In the rows, 128 means zero.
Each path below is one point turned by a fixed rotation once a step. After each direction that follows a path, write how fast that rotation turns it, in degrees each step (0 if it stays still).
Each turn is a multiple of 5 degrees from 10 to 175, or 0.
Each row of a path follows its step; steps can be skipped.
Rotation 1:
step 0: [128 134 125 140 121 119 140 122 130 136 135 122 123 121 127 125 122 121
 117 133 134 122 135 131 134 132 105 100 136 121 139 129 121 136 127 122
 125]
step 1: [134 131 126 118 144 114 133 147 123 127 124 132 129 140 133 145 116 119
 125 124 133 140 131 137 138 140 136 120 130 134 143 131 127 138 125 138
 129]
step 2: [135 133 133 128 131 107 125 137 148 124 126 114 121 128 134 133 120 137
 132 143 135 120 125 133 116 126 134 128 125 133 112 119 124 118 116 138
 135]
step 3: [116 133 133 130 127 124 120 132 137 127 107 130 147 112 132 118 120 141
 135 124 135 117 117 128 131 123 121 109 130 122 138 122 132 127 127 120
 121]
step 4: [117 139 131 120 131 110 125 131 120 115 137 130 141 127 117 121 121 111
 122 127 133 125 132 131 132 129 114 125 136 138 117 138 134 137 139 136
 113]
step 6: [142 111 141 133 123 127 119 146 137 138 122 134 129 126 133 122 123 130
 115 119 137 131 121 135 111 128 128 121 145 134 125 114 137 129 129 126
 128]
step 8: [120 134 111 121 138 131 121 132 133 115 124 130 126 141 130 134 132 133
 134 134 129 136 130 130 132 137 114 109 137 136 133 122 123 150 123 145
 130]
step 9: [140 131 118 125 120 114 132 140 131 123 115 118 127 137 110 118 116 130
 127 138 142 128 127 135 113 128 142 125 132 129 121 137 121 139 119 121
 133]
step 10: [121 130 145 140 129 135 130 137 134 127 125 119 142 116 134 118 109 132
 131 123 145 120 122 134 131 140 136 127 113 128 128 118 129 136 135 138
 133]
Directions:
[132 133 132 126 123 127 132 126 128 127 128 125 127 131 131 129 127 129
 126 130 129 130 130 126 125 126 123 130 133 129 121 127 128 128 131 127
 127] => 160
[125 133 128 127 128 130 126 128 133 125 125 127 136 123 125 127 125 129
 131 128 130 129 129 128 127 126 130 134 126 128 125 132 126 130 127 128
 127] => 55
[128 127 129 126 129 122 124 127 131 129 126 129 130 130 133 129 132 134
 129 127 126 128 133 124 126 133 126 129 126 130 129 130 131 128 124 126
 129] => 70
[126 128 131 132 126 128 130 130 131 128 134 129 126 129 127 127 131 130
 133 133 132 129 131 127 130 125 125 127 120 131 129 125 126 127 131 128
 130] => 140
[129 126 126 122 128 128 126 126 127 129 126 129 123 125 125 127 128 131
 132 130 128 129 134 131 124 122 129 128 129 126 127 125 129 128 125 133
 131] => 110
Rotation 2:
step 0: [122 138 129 122 122 133 137 134 129 139 134 114 120 139 141 133 128 141
 139 133 125 116 131 128 137 135 132 139 126 119 119 127 114 150 121 116
 130]
step 2: [131 123 135 134 132 116 129 140 139 126 141 122 123 144 128 117 147 134
 128 131 117 127 119 123 139 119 138 119 123 125 124 130 143 120 130 112
 123]
step 3: [124 117 152 117 123 120 139 140 125 120 127 121 121 135 137 128 129 132
 135 127 129 119 134 125 133 115 132 120 136 133 112 117 141 117 135 126
 121]
step 5: [134 130 118 130 136 120 129 128 124 121 133 131 127 136 155 135 138 132
 150 126 127 122 125 140 129 137 137 133 140 126 119 136 120 124 140 130
 139]
step 6: [126  97 126 119 129 126 119 120 136 127 139 130 122 121 147 131 144 131
 137 139 127 128 130 129 125 124 138 128 135 130 126 142 120 137 128 128
 133]
step 7: [124 127 135 124 122 132 129 119 143 132 147 120 111 140 135 115 143 140
 133 127 142 135 130 121 127 127 140 124 125 126 121 130 124 139 119 138
 127]
step 8: [122 127 134 119 125 124 153 118 132 136 147 124 127 137 148 132 116 137
 132 123 127 135 125 125 136 130 129 123 128 120 125 123 135 133 116 129
 113]
step 9: [129 128 122 134 124 126 149 139 133 130 138 126 122 130 140 130 131 125
 127 135 112 127 128 136 130 135 132 124 125 126 115 127 146 133 106 112
 137]
step 10: [135 125 135 138 128 124 135 139 130 123 127 123 122 134 137 128 138 156
 139 129 122 119 140 135 131 128 128 124 134 138 130 120 130 127 124 103
 134]
Directions:
[129 135 125 133 128 130 128 129 130 125 130 128 126 134 129 124 131 130
 128 129 127 130 131 130 129 125 126 125 125 126 131 127 123 124 129 129
 129] => 140
[128 133 129 130 131 129 129 127 124 123 127 126 124 125 129 131 126 128
 128 129 123 124 128 130 127 126 130 127 134 131 133 126 131 129 125 130
 132] => 65
[128 128 124 125 129 130 131 129 126 132 133 128 128 130 127 131 131 126
 131 122 128 129 130 125 123 125 124 127 126 130 132 125 129 133 126 124
 129] => 40
[125 127 130 128 128 125 128 122 126 126 132 125 124 127 126 133 131 125
 128 128 131 128 129 134 124 129 127 129 126 128 127 130 125 125 134 130
 130] => 45
[127 130 131 123 130 130 128 126 128 123 131 127 130 130 123 128 127 131
 129 130 130 132 127 123 129 124 129 126 126 134 127 134 131 127 128 129
 128] => 80
[127 123 124 127 126 128 130 126 127 130 129 123 130 124 129 124 127 127
 123 131 123 127 124 130 128 124 126 124 127 127 133 132 126 127 128 127
 127] => 155
Rotation 3:
step 0: [134 150 124 131 121 125 134 120 129 121 129 137 132 134 142 121 139 131
 125 137 124 134 135 114 134 131 126 143 135 122 107 121 132 124 127 120
 128]
step 1: [128 134 128 124 134 122 145 120 127 143 121 127 120 125 131 117 142 115
 126 117 139 126 124 131 132 114 117 121 114 119 119 120 126 130 134 118
 131]
step 2: [131 124 136 129 122 113 122 117 135 129 125 132 115 129 125 122 129 125
 122 141 150 123 133 116 128 132 120 124 140 128 122 134 142 145 129 127
 138]
step 5: [119 128 124 122 113 112 127 123 137 136 119 131 120 137 129 124 134 114
 134 119 140 121 132 119 138 133 120 132 134 115 122 129 130 129 131 110
 137]
step 6: [126 131 131 132 134 121 133 131 126 129 135 139 109 126 131 133 139 123
 116 143 128 125 130 127 135 131 120 124 111 134 111 138 141 140 124 127
 136]
step 7: [129 136 130 119 115 121 136 129 119 121 129 130 126 123 136 114 135 134
 125 139 151 131 127 118 118 136 132 136 120 112 117 119 123 130 125 133
 123]
step 8: [127 141 140 123 125 120 129 131 130 132 134 121 121 131 126 123 129 116
 130 125 136 141 132 126 139 127 118 130 128 134 115 113 120 127 135 104
 143]
step 9: [119 124 124 124 129 117 147 124 142 136 133 136 119 139 132 122 126 123
 111 136 131 118 133 122 136 129 124 125 131 125 112 139 130 138 127 120
 117]
step 10: [136 125 123 122 117 104 127 129 118 117 131 130 122 119 130 130 141 113
 123 135 138 122 122 127 132 128 139 127 115 122 117 121 128 137 126 132
 140]
Directions:
[128 127 129 134 128 124 125 128 128 126 128 130 123 126 130 129 128 126
 128 124 132 126 133 134 128 125 130 128 127 125 128 132 130 132 128 133
 127] => 90
[131 127 130 126 134 126 126 127 122 128 135 128 127 126 129 126 129 130
 126 129 125 131 131 128 128 124 125 128 129 133 132 129 130 131 129 125
 131] => 160
[127 131 120 132 130 128 133 129 128 128 129 130 128 130 127 127 131 126
 127 130 124 133 129 126 129 128 131 129 125 132 127 133 128 129 129 131
 123] => 120
[130 129 126 130 128 131 126 127 133 130 134 128 128 128 131 126 125 129
 126 125 128 130 129 128 134 126 132 129 129 125 128 126 124 128 122 123
 127] => 85
[123 129 129 126 128 129 123 130 131 132 129 131 130 131 128 132 123 129
 130 129 132 127 129 125 132 127 128 131 128 133 126 132 132 130 132 126
 127] => 115
[125 132 132 128 128 128 124 128 132 123 131 127 129 124 127 128 132 132
 127 129 127 127 132 124 126 128 131 131 123 129 129 125 126 127 129 132
 128] => 95
[126 129 128 122 126 126 126 123 126 127 126 130 131 128 127 128 126 125
 129 130 129 132 129 126 125 125 130 128 130 127 130 129 127 135 121 130
 126] => 140
